Each named move below is a turn or a mirror, shown by a few rows before and after it. Which moves, in which order, take the first row of each later pair to the second? The first pair is answered.
Q392:
[ 17   0   3   2 -14  11   0 -17  -2  -8   5   3  -3 -15 -10]  ->  [  7 -10  14   5 -16   9   3  -5  -8  -4  -1  18  -6 -18   1]
[ 13   7   2  -5 -12  28  10  10 -11   8  -7   4  13 -20  -8]  ->  [ 14   7   4  -5 -10  26   9   9 -13   9  -7   6  12 -19  -7]
[ 19   9  -8   1  -2   8  -5 -14  -6  -1  -1  -4   9  -8  -4]  ->  [  4  -3   7   4  -4   5   1   4 -12   2  -9  16   4 -10  14]
[-27 -13 -17  15   5   8 -14 -13   3  -8  17 -10   2  15   4]  ->  [-32 -16  -9  15   6   8 -12  -4  -1  -6  14  -3   1  13  12]
Q520:
[ -1   0  28  -1  -7  18   7  -6 -12 -13  15   1  -4 -28  16]  ->  [  3   5  32 -11 -16  -5   5  20  -1  -5  -6  -4 -18   5  23]
[-3 -5  6  7  1 -7  3  6 -5  4  2 -4  4  8  3]  ->  [-6 -9  2  7  2 -7  0  2 -3  2  5 -6  3 10  1]
[ 1  6 13 15  5  5  7  7 -7 14 -3  7  9 -1 15]  ->  [ -2   2  -4   5   6 -11  -3  10   5   6  -9  -9  -3  21  11]
Q376:
[ -8   4   6   4 -21 -18  11  20   9  20  -4  18  -8  25  36]  ->  [ -5   8  15  17 -17   5  21   3  -3  23  13  25  12  -8  35]
[  5 -11   2 -12  16 -31 -31  -7  12 -10 -15  -6  -2  34   3]  ->  [  1 -10  13  12  25   4 -15 -37 -10  -6  11  12  26 -18   5]
[ 14  15  -6 -17  -6 -13  -4   5  11   7  -8 -10  -7  16  -8]  ->  [-28 -19  -5   1  13  -3   4  -8  -4   1  10   7   3  -5  10]
Then:
Each pair is 2 to 3 moves apart.
[-13 -16  22 -14   9 -12  -1  27   3  12  -3   4   0  14  25]  ->  [ 29  20  19 -17  -3   2   1  13   9  25   0 -14  12   9   6]
Q376 then Q392 then Q520
[  9   7 -15 -10  -2   2  -7 -11   9 -17   9 -18   0   7 -17]  ->  [ 10  10 -14  -6  -1  10  -2 -17   5 -16  14 -15   7  -4 -18]
Q376 then Q376
[-11  -4   1  -6  -4  -6  -8  14   8   7  -9   5  -7  16   2]  ->  [-15  -4   7   4   1  14  -1  -3  -4   6   8  13   7 -12   0]
Q520 then Q520
[-19  -7   2  -4  11  -4  -5   8  -1   1   1   6 -12   8  14]  ->  [-11  -1  -4 -10   8  -7  -9   7   8  -2  -2  -2 -16  14   5]
Q520 then Q376 then Q376
[  2  13  24  -9  -6   1   8  16  -1   2   3  21  19 -33   4]  ->  [-11  -3   1 -14   7   4  -1  -7   3 -21  17  10  17 -36 -13]
Q376 then Q520 then Q520
[-16 -17 -22  -4  11  -7 -10  -1   7 -18   5 -11  -8   8   2]  ->  [  4  -3 -13   4   8  18  -1 -15  -1 -11  17  -4   7 -23  -7]
Q376 then Q376 then Q520
[-22 -18 -14  -6  -2  -5  -8   7   3  -3   1   3   1  12  11]  ->  [ -2  -2 -17   0  -6  14  -4 -16   1  -2  15  -6  15  -6  -5]
Q392 then Q376
[ 19  19   3   3 -20 -24   4  28  11  34 -17  -4   2  31  12]  ->  [-34 -32  -2   7   1 -28  -2  25   3   9  -8  18  -7  21  25]
Q520 then Q392
[ 12  18  10   6  -9 -13   2  20   9  26 -13 -13   6  33  15]  ->  [ -1   5  -4  20   8  21   5 -29  -7   8  26 -11  26 -16  -3]
Q520 then Q520
[  1   4  -6  13   6  25   3 -35 -10  12  18   3  11 -17   1]  ->  [-27 -21 -10  14  16   9  -1 -27 -10   4  14   5   3  -3  10]
Q376 then Q376
[ 9 26  3  8  3  2  2  5  7 25 -3 -8 12 10  6]  ->  [-14   4   6  12   9  -7   5  12   4  22  -5   3   5  14  19]
Q392 then Q376
[ 12   9  15   4  -6  20   8  -6  -4   8   5  14  10 -24   1]  ->  [-17 -13  13   8   5  14   6  -4  -7   2   6  23   4 -22  13]
Q376 then Q376
[ 16   8  -8 -17   3   9  -6 -10  -1   5  10 -10   7 -15 -10]  ->  [ -3 -10   1 -21   2 -11  -7  19   0   7 -10   3 -10   8   9]
Q392 then Q520
[ -4 -17 -11 -21   5  18 -12 -11  -2 -41  16  10 -14 -23 -33]  ->  [ 28  10  11 -30 -17  14  -4  15   2 -22  -7  15 -18 -18 -25]
Q392 then Q376 then Q520
[-11  -3  11   5   4  16  15   5 -20  -6 -17  30  12  -9   9]  ->  [ -7   3 -22 -11   7  -7  -6  -3   1 -22 -18  -7  -3  29 -12]
Q392 then Q376
[  4 -16  -2  -4 -10  -9  12  15   1   8 -24   1  -1  22  10]  ->  [ 19  -6  -6   1  -9  19  16 -16  -6   0  -1   1  15 -18 -10]
Q520 then Q392 then Q376
[-22   3 -11  -4  -5 -18   6   2  -3 -21  -4 -12   4   0 -24]  ->  [-11  11 -10  -6 -10 -16   5   1  -1 -18  -6 -15   5   0 -28]
Q376 then Q376
[  9  14  17  13   1  11   9  -5  -8  18   5   3  17 -11  10]  ->  [-25 -20   0   2  11 -12  -5   6  -3  -2   0   5  -6  11  15]
Q376 then Q520 then Q392
[ 17  20   5   9  -1  -1   1  -5  -2 -14   9  -6  18  -9  -3]  ->  [ 15  17  -3   7  -1  -3   0  -5   1 -19  11 -13  13  -3  -8]
Q520 then Q520 then Q520
[-25 -22  -6   0  10 -28   1   6   4 -12  -6   3   3  16  25]  ->  [ 36  27  14  -4 -15  -6  11   4   4   7 -10   0  17  -9   8]
Q520 then Q520 then Q376
[ 13   4   8 -11 -20  -1  -2  11   2  -5 -20  13 -19 -21   0]  ->  [  1  -4 -20 -14  -7  -7 -13  -8   9 -21  -8  -8 -22 -10 -17]
Q376 then Q520 then Q392
[-29 -11 -20   2  15 -24  -8  -6  11  -7   7 -23  -7  17 -14]  ->  [  8  20   3   1  -7 -25   1  18  14  19 -15 -20  -5  23  -5]
Q376 then Q520 then Q520
[  9   3 -18  -2   4  -7 -14  -7   1  -5   9 -17   7  11  -8]  ->  [  1   0   6  13   5   6   1   0 -14   7  12   8  18 -13  10]
Q376 then Q520
[ 28  26  -7 -16 -10  -8  -4  19  11  -1  -4 -29  -1  18 -14]  ->  [ 36  34   7  -8 -14   6   5  16   4   9   0 -20  13   0 -12]
Q376 then Q376 then Q520
[21 23  4  6  2 15 -2 -1 -6  6 11 -7 15 -5 12]  ->  [14 16 11  0 -3 -3 -2 21 -1  9 -5 -3  4 12 25]
Q520 then Q392
[-31 -20  -7  -3  12   5  -3 -16   5  -8  12  -2  10 -13  -3]  ->  [  5   7 -12 -21  -6  -8 -12  -1  21  -3  -8 -22  -3  15 -15]
Q520 then Q376 then Q520
[ 23  16  34 -17 -20 -13  14  21   0  18 -27   7  -7  -1  15]  ->  [ 31  24  -9 -25 -10  -6  -3 -22  13  -4  -4 -30  -4   4 -24]
Q392 then Q520
[ 13  11  -1   5  -6  -1   1   2  -3  15  -1 -10  -4  10   6]  ->  [-5 -3 -4  7  0 -9  0  7 -3 11 -2 -9 -6 17 10]
Q376 then Q376 then Q376
[-23 -10  23   9   1  -2   7  14  -6  14   0  18  -1  -2  24]  ->  [-31 -19 -12   1  15  -1  -9 -15   2 -12  19  -8  -1   4  -1]
Q520 then Q520 then Q392
[-21 -21  -4   0   6   1   5   4  -4  -6  10  12  -4 -13   8]  ->  [ -8 -10   1 -10  -6 -12   6  27   4   3  -8   8 -14   5  11]
Q520 then Q376 then Q376
[ 28  39  -1  19  11 -29  -6   4  12  29  10 -16  23  19  21]  ->  [-20   0  -6  35  33 -28  -3  -6  -1  15  26   0  27   5  33]
Q376 then Q520 then Q520
[-22 -10   0   3  -3 -14  -6  20  -7  10   7   9   2   6   9]  ->  [ 11  16  -2   5  -7   6  -4  -1 -10  11  19  -1  16 -17 -11]
Q520 then Q376
[ 25  15   4  -4 -14  21  12 -10   8   9  -3  11   4 -15 -16]  ->  [ -3  -9   8 -11 -11  -5   8  19  11   5 -24  22 -17  13   7]
Q392 then Q376
[ 20  -7  -4 -14  10  11 -10  -9  -4 -14  -3  -6  -9 -19 -30]  ->  [  4 -15   9  -7  14  17  -2  -5 -13 -12  -1  13  -5 -31 -15]
Q376 then Q520
[ -9   6  13   1   7  23   8 -21  -9   1  27  19  16 -21  -8]  ->  [-16   0   2 -21   0 -21  -8  16  11   0  -3   4 -13  38   1]
Q520 then Q520 then Q392
[  5  -8  -1  12   4  22   5 -17   9   3  20   7   9  -9  -3]  ->  [22  4  9 10 -6 22  8 -6  8 10  9 11  7 -7 -1]
Q376 then Q520 then Q520
[-23  -2   7  13   9 -12   7  -4  -5  14  12 -22 -20  20  14]  ->  [-12  10  18  21   6   0  17  -5 -13  23  12 -15  -8   4  17]
Q392 then Q520 then Q520
[18 20 18  9 10  4  6 19 -5 30  0 13 19  5  2]  ->  [-13  -1 -11  15  32   7  -1 -12  -9  10  22   2  22   3  -7]
Q520 then Q376 then Q392
[ 26  20   4   3 -10  -1   2   0  -1  12  -4  -1   7   4  -4]  ->  [  2   0  11   0  -7 -12   4  17  -5   9 -13  13  -3  10  12]
Q520 then Q392
[ -7  -4 -19   9   8  -8   4 -12   6   7  10 -21  12  18  -5]  ->  [-16 -15   3  18   4  -5  13   5  -6  14   4   4  13   5  18]
Q376 then Q392
[ -9   1  -3  16  10   3  -3 -19  -3   9   7 -11  16   9   2]  ->  [ 13  19   6  12  -1   1  -2  -7   1  15  -6 -11  11  14   3]
Q392 then Q376
[13 20 12 22  6 -7 -1  0 -5 16  7 22 20  0  2]  ->  [  3  14  -8  10  13 -28 -13   4   6   6   2   3   6  31  -5]
Q392 then Q376 then Q392
[ 14   5 -13 -27  -6  -8  -7   6  16  -5   1 -19  -6  31 -16]  ->  [ 37  23   0 -16 -11  18   5  -6   6   3  13  -8  13  -1 -18]
Q376 then Q376 then Q520
[-31 -17  -4  17  16  -3  -3   9 -13   8   0  -6  11  13  13]  ->  [-11   2 -23   9  11  -2 -12  -5  -4   3   2 -30  12  21  -8]
Q392 then Q376 then Q376
[ 32  29  -2  10   2 -10  11  17  16  46  -4  -3  13  -5  -2]  ->  [-24 -16  -5  29  28  -6  14   6   2  32  15  15  17 -19  17]
Q520 then Q376 then Q520
[ -9  -7 -19   0   2  -1  -7  -9  -3  -8   4 -10  -1   3   1]  ->  [  0  -1  -7  -1  -5 -11  -5  12  -1   2 -10  -6  -6  14  11]
Q376 then Q520 then Q376
[ 15   8  12  -4  -8   7   3   6  -4  -2 -13  11  -1 -17  -1]  ->  [  8   0  -2  -3   2  12   1 -12  -4 -16  -1   5   2 -22 -12]
Q376 then Q520 then Q376
